In the rows, zero is written as 128.
which system made each run
trace 1, Z_97 (10 x 20)
[[110  76 145 105 121 105 110 136 182 183  79 145 116 163 108 160 154 136
  120 158]
 [109 155 105 114 115 159 103  90 174 116  98 117 167 148  95 147  61 152
  132 118]
 [151 133 144 138  75 137 178 121 176 149  99 125 180 137 105 102 183 125
  127  88]
 [170 165 149 101 132 181 116  89 134 139  91 146  99 100 168 137 118 146
  158  75]
 [173 159 139 165  88 106 128 192 104  85 113 124 155 124 159 101 107 125
  159 107]
 [127 104 119 149 151 152 104 168 151 133 118 122  90 136 206 148 181  95
  161 142]
 [ 98 144  82 149 158 163 129 131 105  72 174  85 144 110 158 142  83 119
  138 145]
 [115  88 135 138 138 121 190 138 103 129 179 114 151 111 134 116 196 101
   91 148]
 [112 127 152  82 179 139 111  81  59 124 153 157 101 107 126 151 107 129
   96 146]
 [108 124 150 144 105  65 124 152  72 111 130 159 154 159  63 104 112 116
   95 153]]
trace 2, Z_587 (10 x 20)
[[169 165 158 104 127 126 140 189 150 156 137 168 117  75 143 105 158 121
  138  92]
 [133 198  99 119 158 142 106 169 147 119 142 163 103 109 132 121  78  90
  167 135]
 [138 146 107 160 127 113 178 178 134  99 158 119 144 114 140 113 143  66
  166 175]
 [115 114 119 109 173 146 148 112 139 128 159 107  91  76 155 171 140 103
  160 193]
 [117 119 150  97 130 115 171 127  99  92 155 114 172  67 105 161  85 141
  115 173]
 [119 108 192  83 126 116 139 154 117 147 103 177 152 101 115 171 154 108
  106 163]
 [ 83 149 131 116 132 158 119 120 144 124  76 164 160 151  87 172  79  99
  135 147]
 [124 108 136 162  93 150 199 121 143 129  64 129 172 164 123 146 150  90
  147 130]
 [142 110 129 122 134 174 149  68 140 142  70 113  97 140 167 172 112 138
  168 124]
 [176 123 151 131  83 128 137 117  99  89  87  97 169 130 158 146  79 180
  140 111]]
trace 3, Z_57 (10 x 20)
[[152 110 100  80 152 116 153 102 138 135 139 106 117 126 148 160  50 165
  131 167]
 [175 113 149  83  97  68 128 121 146 129 136 125 183 138 108 129 142 135
  103 193]
 [131 172 162  94 122 150  69  85 159 134 109 167 139 125  92 134 174 101
  123 137]
 [ 87 166 136 179  90 154 125 138 148 119  98 144 148 124  65 101 131 122
  138  64]
 [117 107 123 162 130 157 182 157 143 174  89 135  90 131 159 125 145 129
  149  59]
 [173 131  92 123 139 137 158 135 111 120 114 113 119 154 197 138  52 150
  152 117]
 [186 109 130 116 107  91 137 153 123  96 145 101 169 142 183 136 144 116
  138 193]
 [128 155 155  99 139 154  64  97 122  89 152 124 144  86 143 156 165 108
  130 171]
 [ 71 143 163 155 108 138 111 137  98  92 149 131 162  72  67 117 144 135
  102  98]
 [ 79 100 149 140 158 141 152 149  92 174 121 168  86 116 113 127 147 128
  103  76]]
trace 4, Z_695 (10 x 20)
[[ 95 109 120 165 142 164  94 129  81  67 123 100 136 138 180 166 122 110
  144 150]
 [ 95  84 138 160 127 139 150 112  64  76 154  84 167 120 147 147 146 130
  106 145]
 [ 91  78 140 126 154 136 120  70  60 117 145 121 123 143 131 149 145 142
   79 139]
 [ 98  93 144 146 114  91 107  96  58 112 121 135 144 182  83 113 118 147
   75 131]
 [ 97  79 133 160 106 102 101 101 134 147 110 118 125 192  86 105 178 136
   95 130]
 [102 111 102 167 103 136 105  81 159 141  99  96 118 182  89 107 117 168
  124  90]
 [158 111 115 147  84 117 141  97 158 145 123  85 133 147 118  82 143 188
  114  76]
 [178 141 110 108 126 129  85  97 149 153 144 115  95 150 160  90 135 177
  114  76]
 [181 173 104 135 111 109  74 150 131 115 159 124 126 143 148  66 120 150
  127  86]
 [145 162  88 153 146 133  93 159 155 122 187 114  97 123 163  79 171 107
  143 107]]
trace 5, Z_695 (10 x 20)
[[133 166 127 100 113 127 143 181 163 112 109 151 195 125 114 145  67 117
  133 139]
 [146 144 147  95 129 160 162 126 187 146 123 148 161 106 139 152 191  73
  138 154]
 [126 182 149 116 139 177 143  86 114 114  85 162 119 101 114 164  84 104
  168 122]
 [158 120 188 138  95 103 186 159  91 124  94 145 136  84 128 141 148 115
  155 140]
 [114  99 149 112 152 145  98 153 120 143  79 146  89 128 177 190 117 118
  156 160]
 [115 116 143 139  99 130 134 173 115  77  94 114 201 138 146 171  85 125
  135 152]
 [117  88 151 112 134 170 136  99 138 120 123 110 169 127 169 175 200 107
  113 157]
 [111 142 156 124 130 173 115  55  64  90  93 139 154 135 120 156  96 133
  113 112]
 [142  96 183 154  89 100 151 113  58 119 103 136 143 142 118 114 185 127
  109 122]
 [101  91 135 153 134 139  74 109  99 138  74 133  75 185 149 147 134 135
  136 125]]
trace 6, Z_712 (10 x 20)
[[129  92 133 115 151  88 146 185 136 172 170 137  70  88 138 119 155 140
  123 137]
 [113 131 118  83 158  85  96 190 143 140 160 153 128 123 111 139  72 136
  103 167]
 [118 134 104 125 114  93 134 170 189 129 155 130 181 153  90 112 148  88
  120 180]
 [113 168 110 102 142 157 146  84 203 154 131 143 128 109  75 127 143  97
  145 141]
 [159 162 150 123  93 119 192 114 153 139 117 125 135  73  76 107 109 150
  152 104]
 [172 119 163 110 101 110 139 169 172 174  74 141  98  98 148 143 133 150
  168 118]
 [151 151 125 107 116 129  91 181 161 103  97 126 148 120 163 166  57 143
  165 145]
 [140 132 109 142 107 159 138 164 180  90 124  97 191 130 181 154 150  95
  153 152]
 [126 161 131  96 158 210 144  85 135 110 139 129 153  90 164 164 146  95
  136 123]
 [151 147 186 124 115 142 187 120  57  99 127 148 159  75 132 131 138 120
  124 109]]
trace 7, Z_57 (10 x 20)
[[109 156 119 177 124 136 137  97  80 110  76 156 100 177  93 122  89  89
  163 131]
 [104  76 125 194  99 113 160 135 142 129  81  86  99 146 128 145 140 125
  178 155]
 [124  85 127 111 135 154 102  97 153 123 103  79 112 113 169 185  98 183
  143 139]
 [146  97 149  95  91 105  99 142 130 108 131 102 204 132 137 139 116 189
   77 125]
 [143 132 160  89 134 140  76 122 115 138 131 172 162 161 146 123 189 111
   70 106]
 [104 175 114 169 130 161 103 102  87  96 127 153 146 176 101  93 134  91
  115  84]
 [105 103 113 209 124 132 168 123 105 130 124 111  86 149 132  96 174 104
  149  99]
 [128 105  96 150 155 135 123 104 107 124 136  85  51 123 172 135  86 165
  160 127]
 [149  85 119 118 116  67 105 162 125 109 164  80 140 129 148 128  95 179
  114 177]
 [129 116 136  67 156 116  57 129 154 134 173 136 140 127 140 142 166 130
   84 172]]
trace 8, Z_261 (10 x 20)
[[119 151 149 163  98 142 185 106  73 116 101 149 146 127  88 102 107 133
  123  65]
 [132  83 131 153 132  98 175 167 116 182  96 152  72 157 148 118 147 116
  144 118]
 [140 113 102 119 129  93 102 134 120 120 102 115 114 177 143 150  41 157
  141 171]
 [127  85 130 133  93  99  98 145 165 102 147  75 180 131 142 138 171 141
  117 180]
 [108 141 137 105 151 191  65  63 155 120 141 113 116 101 144 154 160 138
  124 113]
 [137 164 154 139 102 151 140 112  85 104 139 139 172 105 106  88 140 147
   91  48]
 [130 128 122 149 151 130 144 167 107 172 117 174  75 159 154  93 166  90
  131  85]
 [133 143  82 151 137 103 133 138  99 112 112 133 110 189 125 115  42 118
  149 149]
 [127  76 107 160 107  78 150 141 147 113 159  77 135 137 128 128 157 125
  137 198]
 [115 118 125  90 162 151  79  65 145 126 158  99  94  88 129 160 120 160
  126 160]]
trace 9, Z_352 (10 x 20)
[[174 160 109  91 146  97  97 168 158 150 180 153 123 140 147  84 156 105
  108 137]
 [133 202  82 120 158 138  95 120 149 112 172 148 107 124 108 100 100  90
  152 145]
 [123 153 106 159 140 123 170 130 151 127 184 117  98  86  98  92 172  83
  157 155]
 [121 132 121  99 176 135 168 140 148 162 168 137  66  56 131 140 119 124
  150 143]
 [138 139 135  98 131  92 181 188 144 128 155 138 151  71 105 135  82 126
  136 163]
 [129 140 143  80 145 110 126 176 179 152 125 172 147 118 120 157 143  78
  131 187]
 [109 179 129 116 130 166 150 106 165 120  99 154 150 108  84 159 102  79
  165 157]
 [133 133 160 144 105 145 204 111 144 141  93 138 132  97 105 141 177  84
  167 144]
 [147 127 167 110 136 151 170 130 119 153  71 151  90  89 154 178 108 129
  170 127]
 [153 120 154 136  92 114 160 188 116 101  76 126 168 120 157 163  87 125
  162 148]]
trace 10, Z_712 (10 x 20)
[[ 89 167 129 147 129 132 101 132 159 104 139 138 125 106  75 127 160  67
  161 177]
 [ 72 144 129 158 129 153 184 129 158 130 134 123 116  58  69 132 124 120
  156 117]
 [124  96 146 107 130 125 212 157 151 179 108 140 120  88 118 150 110 152
  131 106]
 [162 108 146  68 118  95 141 159 145 157  90 154 153 146 143 165  78 148
  120 157]
 [155 140 134 110  90 112  94 127 167 101  93 123 190 167 128 154 121 108
  144 188]
 [116 157 134 144 100 182 106  75 174  95 104 104 157 112 116 148 158 109
  165 135]
 [122 147 158 150 108 188 166  98 118 111 108 108 137  66 130 132 143 148
  145  57]
 [150 109 169 121 126 145 160 161  87 148  89 151 117 113 182 141 127 151
  127  72]
 [145 116 134 119 141 116 107 170  76 113  91 157 137 176 189 156  82 118
  126 147]
 [116 116 108 153 133 133 110 117 103  77 127 108 161 182 154 148 132  80
  136 191]]
trace 11, Z_49 (10 x 20)
[[157 190 143  85 141 156 107 107  86 104 134 162 153 103 131 121  74 143
  107  84]
 [158 152 151 160 112  90 139 183  77 110 146 161 127 126 131  85 163  82
  134 130]
 [109 138 110 135 185 152 117 136 112 139 120 152  46 121 160 152 105  95
  171 141]
 [ 98 109 105 175 124 113 173 128 108  79 155  74 136 106 116 138  90 125
  158 174]
 [114  66 139  93 153 122 147 126 163 163 166 107 115  91 141 156 175 145
  103 166]
 [ 99 131 149  80 127 122 107  94 117 117 121 140 173 124  69 156  74 161
   84 148]
 [117 119 167 140  92  98 127 153 137 139 110 164 170 158  78 108 193  93
  102 136]
 [101 144 131 133 140 177 117 102 145 165  58 173  92 165 115 149 118 104
  152  95]
 [143 123 117 192  77 126 187 124 123 102  83  93 154 155 128 115 110 133
  166 107]
 [179  86 127 106 129 135 137 137 166 164 111 102 103 124 209 147 153 161
  140 115]]
trace 12, Z_97 (10 x 20)
[[151 186 119 143 134 151  70  89 109  97 167 120 103 111 135  84 148 132
  137  92]
 [140 142 125 173 124  95 110 172 109 126 172 123  77 102 128  67 162 132
  138  98]
 [123 113  91 124 179 108  92 167 129 153 177 124  48 120 166 116 113 144
  133 134]
 [130 117  71 113 156  82 122 161 144 118 199 100 131 149 134 109  95 133
  108 177]
 [128 115 109  84 158 109 126  97 172 153 190 120 133 129 110 122 169 110
   98 188]
 [125 171 136  84 139 118 111  80 142 128 173 145 131  82  54 116 114 128
  113 151]
 [127 153 166 116 106  82 135 157 151 165 122 171 115  90  48 100 142 126
  128 129]
 [126 150 131 104 138 116 111 162 180 179  89 165  78 116 101 142  82 139
  164 124]
 [146 142  88 129 106 107 158 176 206 140 102 123 146 150 117 127  71 125
  167 147]
 [162 131 112 101 122 156 168 120 219 153 111 108 147 118 157 158 145 109
  168 154]]
trace 13, Z_261 (10 x 20)
[[123 122 111  83 150  94  77 159 197 179 148 144  92 131 106 129 120 146
  115 156]
 [125 167 102 100 111 126  99 137 205 121 143 126 186 132  87 117 100 133
  117 133]
 [140 158 109 126 120 163 160 113 213 153 139 125 151 116 117 108 190  94
  141 114]
 [177 192 115 109 133 161 175  87 143 144 115 145 104 106 124 109  96 122
  166  96]
 [195 151 139 130 104  83 185 188 124 136 133 138 121  94 141 100 121 127
  160 127]
 [143 143 114 106 158 115 113 198 155 131 136 140  90 100 171 155  95 108
  174 170]
 [112 145 117 115 127 137 141 166 147  78 156 103 191  86 137 163  82 116
  141 174]
 [105 115 147 104 152 176 168 118 144 122 154 126 160  74 148 171 178  91
  123 153]
 [130 157 169  84 148 168 162  82  78 123 109 174 147  96 118 157 104 112
  113 117]
 [135 122 188 130 102 100 165 164  84 139  83 181 149 128 107 134 147  99
  126 132]]
trace 14, Z_49 (10 x 20)
[[182 123 159 144 102 135 126  69  70  94 114 108 128 131 166 116 176 128
  142 129]
 [131 106 170 141 120 122  60 127  80 111 113 114  80 101 161 143 127 177
  143 113]
 [ 82 103 125 164 124 109  68 201 104  91 147 103 130 124 143 129 105 159
  116 118]
 [ 73  99  80 132 175 150 119 169 141 135 178 123 142 161 155 127 143 111
   84 118]
 [108 132  89 115 164 154 159  59  96 121 167 131 151 168 114 112 125 109
   79 126]
 [157 113 144 128 116  98 144  46  78 141 138 132 110 161  96  87 177 126
  102 144]
 [131 118 152 140 111  89  71  87 111 149  90 137  58 146  89 117 122 164
  145 135]
 [ 98 117 111 182  91  93  79 170 174 127 107 100 106 145  88 111 110 160
  157 120]
 [103 118  73 135 139 151 125 165 222 161 143 105 132 137 136 116 132 143
  122  88]
 [156 162  84  93 134 155 166  95 165 132 166 116 171 141 130  99 104 142
   97  90]]
trace 15, Z_352 (10 x 20)
[[145 149 152 119 108 169 139 104 205 158  85 132 119  93 124 150 171 117
  174 122]
 [158 165 156 129 107 175 174 142 143 128  88 135 138  74 156 141 120 134
  172  72]
 [173 136 145 131 120 140 161 196 111 127 100 153 145 127 204 134 141 100
  150 106]
 [148 149 108 125 154 160 117 159 106  96 111 142 138 160 206 158  97  82
  157 154]
 [126 125 113 155 133 148 136 107  98  66 139  94 158 140 167 151 142  85
  150 190]
 [103  93 153 126 150 156 121  78  82  97 147 101 119  92 153 171 165 122
  128 169]
 [ 93  98 179 127 123 127 133 119  54  93 134 120 146  73 111 160 113 159
  101 133]
 [ 82  83 177 126 117 100 115 166  80 130 104 157 155 138 101 151 136 135
   79 134]
 [ 71 106 128 135 127 129 108 120 118 137  76 156 148 192  84 152  92 124
   99 129]
 [112  97 120 159  90 122 149  72 142 143  76 114 148 199  80 123 138 133
  121 129]]
trace 16, Z_587 (10 x 20)
[[131 113 172 123 130 175 161  71  63 109  88 137 143 119 151 173 135 118
  132 128]
 [120 112 174 140 110 132 121 116  53 103  60 140 134 141 137 167  87 148
  132 123]
 [108  85 152 154 101 122  90 159 103 113  60 129 145 182 156 162 118 136
  128 130]
 [102  87 100 148 121 161  90 125 142 112  94  97 158 194 176 158 127 138
  114 116]
 [134  97 113 135 122 171 124  86 113 110 127  94 169 175 180 127 155 150
   86  82]
 [152 124 142 123 131 156  97  72  63 118 127 128 126 157 166 109 152 158
   86  67]
 [131 135 145 159 118 114  69 111  46 103 121 143 109 166 125  91 119 155
  103  83]
 [101 106 118 184 120  97  68 155  94 123 131 126  89 182 126  89 148 134
  117 108]
 [ 87  90  74 167 149 114  93 134 138 135 168  93  94 172 129  97 138 148
  107 120]
 [129  91  88 123 144 106 137 105 130 149 194  94 124 152 127  84 149 162
   73 112]]

runs to name
trace 17 (2 x 20)
[[122 123  98  85 158  97 121 134 110 119 194 135 167 153 118 116  98 125
   63 161]
 [125 144 125 104 150 116 111  83 119 142 161 163 128 163  88 103 179  76
   96 172]]

Z_49
trace 18 (2 x 20)
[[102 144 108 171 110 160 132  80 117 118  94 118 135 169  91 105  92 156
  125  62]
 [168  99 133 159  89 123 170 103 123 156  98 111 116 162 144  88 162 165
  125  69]]

Z_97
trace 19 (2 x 20)
[[130 122 119 143  92 130 129 167 211 127  88  90 145 103 135 161 104 150
  183 148]
 [138 133 123  94 115 165 139 166 206 127 128 107 191  87 164 159 135 145
  128 110]]

Z_49
trace 20 (2 x 20)
[[158 108 146 163 119  92 174 182  73 117 156 121 117 105 162  99 163 116
  133 123]
 [101 113 126 104 190 128  87 155 110 145 141 160  67 121 156 160 118 104
  129 170]]

Z_712
trace 21 (2 x 20)
[[128 113 166 143 121  55 118 163  81 136 152 147  85 103  96 100 162 125
  124 160]
 [ 60 114 121 141 149  96  74 176 148 143 133 144  79 123  79 138 103 124
  134 161]]

Z_712
trace 22 (2 x 20)
[[142 113 103 138 138 155 161 102 183 156  96 120 101 163 159 148 164  82
  172 161]
 [157 130 112 126 114 150 164  58 133  96 125  72 142 104 140 146  89 160
  158 139]]

Z_587
trace 23 (2 x 20)
[[155 130 121 143  88 125 101  91 146 139  54 123 120 196 119 122  95 158
  150 105]
 [167 127 111 162  74 120  95 151 186 126 101  92 140 160 162 101 151 155
  158 103]]

Z_49
trace 24 (2 x 20)
[[131 114 107 118 149 106 115  65  72 122 121 131 100 190 115 129  73 135
  116 164]
 [126  95 125 168  96  79  97 112 136 117 133  94 118 166 101 106 179 123
  136 185]]

Z_49
trace 25 (2 x 20)
[[ 76 127 136 115 148 155 118 154 141 172 101 176 120 140 102 131 120 134
   95  58]
 [127 123 102 138 112 123 168 147 147 152  88 155 171 213 115 110  99 112
  108 100]]

Z_261
trace 26 (2 x 20)
[[ 79 134  85 114 150 162 115 111 159 111 142 111 182 150 111 149  71 136
   97 127]
 [141 134 139 107 110 135 183  78 134 133 161 126 184 125  87 100 178 118
   85 125]]

Z_695
trace 27 (2 x 20)
[[ 49  96 126 145 152 133 153 124 134 128 129 136 126 127  81 164 138  83
  125 183]
 [ 72  93 137 123 128 127 188  84 129 140 125 122 145 115  55 152 109 139
  104 147]]

Z_712
trace 28 (2 x 20)
[[166 149 170 137  91 115 171 178  83 111  91 158 166 112 138 120 110 120
  140  98]
 [134 140 156 132 145 146 132 166  91 115  86 167 115 122 178 165 135  75
  165 147]]

Z_57
